128 stands for zero in the data rows.
Every row has a hidden score. How much higher is the second row's score than the first row's in each pair? 8 means about the same, 16 much higher and 0 much lower.
"82 164 63 158 91 176 121 120 141 143 130"
"156 150 119 64 193 160 121 140 125 137 136" >> 7
"154 48 207 153 106 97 140 150 150 34 134"
"154 139 124 79 141 133 105 90 97 123 139" >> 2
"145 127 151 101 151 133 139 96 113 118 152"
"179 63 193 173 114 68 203 120 102 45 163" >> 6
"116 129 113 37 171 116 91 121 138 179 134"
"172 63 201 169 113 91 143 136 115 39 175" >> 6
"62 163 57 157 190 127 149 26 153 154 140"
"145 119 140 121 120 132 163 82 91 139 164" >> 11
"178 49 158 92 172 122 173 124 166 61 153"
"69 178 67 74 176 159 86 133 217 183 142" >> 16
"69 181 55 107 189 168 126 83 158 178 141"
"55 182 105 137 68 137 159 139 151 152 119" >> 12
"64 161 60 110 137 107 142 57 146 184 163"
"183 118 143 100 208 116 161 140 119 90 169" >> 1
"77 174 95 133 77 139 157 126 135 153 137"
"53 173 70 111 114 128 121 68 130 197 150" >> 13
"89 174 86 60 164 176 109 115 162 190 137"
"149 135 143 181 95 117 93 160 127 115 43" >> 3
"165 68 169 168 142 143 105 168 152 53 151"
"65 193 86 154 78 153 180 125 129 153 128" >> 0
"135 154 139 57 168 136 126 120 129 150 156"
"149 147 155 68 184 120 103 104 165 127 140" >> 11
"145 169 92 81 197 144 89 88 127 112 151"
"43 166 89 167 89 165 119 82 84 161 97" >> 4
"171 70 198 176 123 115 144 134 134 38 157"
"139 118 124 114 173 140 142 109 107 132 173" >> 4
"181 81 144 185 150 111 145 131 116 43 167"
"155 120 105 92 174 154 61 130 80 131 145" >> 13
"136 113 122 158 123 132 98 162 113 132 66"
"74 143 87 158 95 112 142 49 109 166 145" >> 12
"140 124 122 143 100 139 84 176 137 154 60"
"148 153 106 93 179 119 120 63 133 147 148" >> 7
"155 56 188 174 107 90 145 129 129 55 161"
"65 172 72 171 75 115 177 110 124 163 134" >> 0
"127 123 140 104 148 124 140 79 101 142 153"
"143 83 149 156 136 88 72 157 114 106 54" >> 10
"172 53 167 136 143 106 191 105 129 62 151"
"75 152 85 133 147 140 143 68 146 158 147" >> 11
"145 78 142 157 78 109 96 153 120 117 102"
"97 108 128 156 81 115 94 125 112 142 73" >> 5
"142 128 140 152 94 137 121 173 132 143 72"
"45 190 104 145 62 110 214 82 107 149 143" >> 6
"129 135 126 188 92 120 94 149 110 146 87"
"154 172 124 104 182 132 159 82 108 115 171" >> 2
"138 144 163 78 120 124 147 82 115 153 153"
"150 70 199 154 129 79 167 126 148 64 153" >> 10
"86 169 63 88 205 144 125 119 207 196 149"
"126 77 143 125 91 122 92 156 136 120 74" >> 11
"74 160 64 114 177 145 96 99 190 180 113"
"59 176 104 155 66 148 188 143 141 152 122" >> 1
"177 122 135 121 129 132 97 212 163 135 68"
"180 138 119 64 185 133 132 148 100 139 203" >> 10
"141 127 139 118 100 94 135 117 92 122 145"
"174 124 152 67 154 110 132 120 117 120 150" >> 7
"138 126 157 102 118 129 131 109 65 150 165"
"156 164 133 98 134 103 123 62 65 110 208" >> 10
"142 178 135 118 109 101 144 170 131 184 78"
"142 106 155 72 145 84 157 114 124 137 165" >> 16
"132 161 138 71 134 67 191 18 63 145 174"
"144 109 122 116 150 143 111 130 80 124 162" >> 11
"65 183 64 166 54 157 154 159 145 149 131"
"158 65 195 161 128 96 174 110 120 57 176" >> 13
"182 121 136 125 135 133 70 186 112 139 40"
"114 158 107 125 106 148 65 161 108 189 45" >> 10
"180 128 145 25 189 199 99 184 156 150 115"
"55 189 123 103 89 134 158 129 134 168 113" >> 9
"113 156 123 101 87 107 67 172 143 173 70"
"65 173 90 162 52 172 134 174 146 141 122" >> 0
"151 120 112 61 181 169 89 108 142 136 151"
"62 193 56 116 164 118 139 30 178 173 118" >> 2
"131 128 117 176 124 149 62 206 126 147 31"
"103 108 116 124 122 109 162 28 104 121 137" >> 8
"134 63 189 176 135 102 163 132 136 77 160"
"72 163 53 122 178 148 130 88 189 173 131" >> 3
"60 182 104 144 53 116 176 150 118 151 122"
"58 172 81 169 68 170 198 134 168 141 141" >> 3
"135 132 114 128 131 127 78 186 126 142 37"
"144 103 135 172 77 86 135 141 129 126 83" >> 10
"135 157 96 75 149 140 116 109 117 159 142"
"65 146 111 154 53 144 188 140 157 127 139" >> 7
"77 161 46 119 189 158 109 53 171 166 128"
"65 186 75 108 140 142 102 91 161 206 142" >> 16
"182 149 139 94 187 87 144 85 151 101 167"
"149 118 168 111 124 146 113 137 113 115 159" >> 12
"156 176 119 93 130 155 105 218 139 149 72"
"175 51 171 154 182 144 163 170 137 71 152" >> 8
"68 187 54 124 170 132 140 121 181 174 138"
"138 118 131 62 145 101 135 81 101 133 158" >> 13
"133 129 118 176 78 99 89 123 141 120 69"
"170 128 95 91 194 127 114 126 96 103 157" >> 3
"133 124 104 102 74 150 71 195 139 146 47"
"68 219 153 118 100 138 126 174 137 165 151" >> 13
"58 121 35 176 152 194 89 103 137 141 80"
"153 102 82 113 134 115 113 113 77 116 184" >> 16
"151 124 153 102 131 115 108 140 98 130 175"
"162 61 187 157 148 96 169 84 126 56 153" >> 0
"46 166 114 130 87 129 128 106 123 176 101"
"85 185 120 121 83 124 201 122 137 148 162" >> 4
"158 82 166 181 129 109 156 123 127 48 169"
"137 119 118 154 160 130 89 161 123 141 51" >> 3
"54 176 81 136 84 153 164 115 143 172 116"
"151 127 131 162 105 148 112 183 135 155 61" >> 7
"181 64 187 165 115 97 135 144 127 67 151"
"81 152 133 119 60 126 172 123 144 160 132" >> 6
"159 126 150 121 180 111 116 97 101 97 148"
"150 123 133 158 90 115 77 173 137 114 83" >> 12
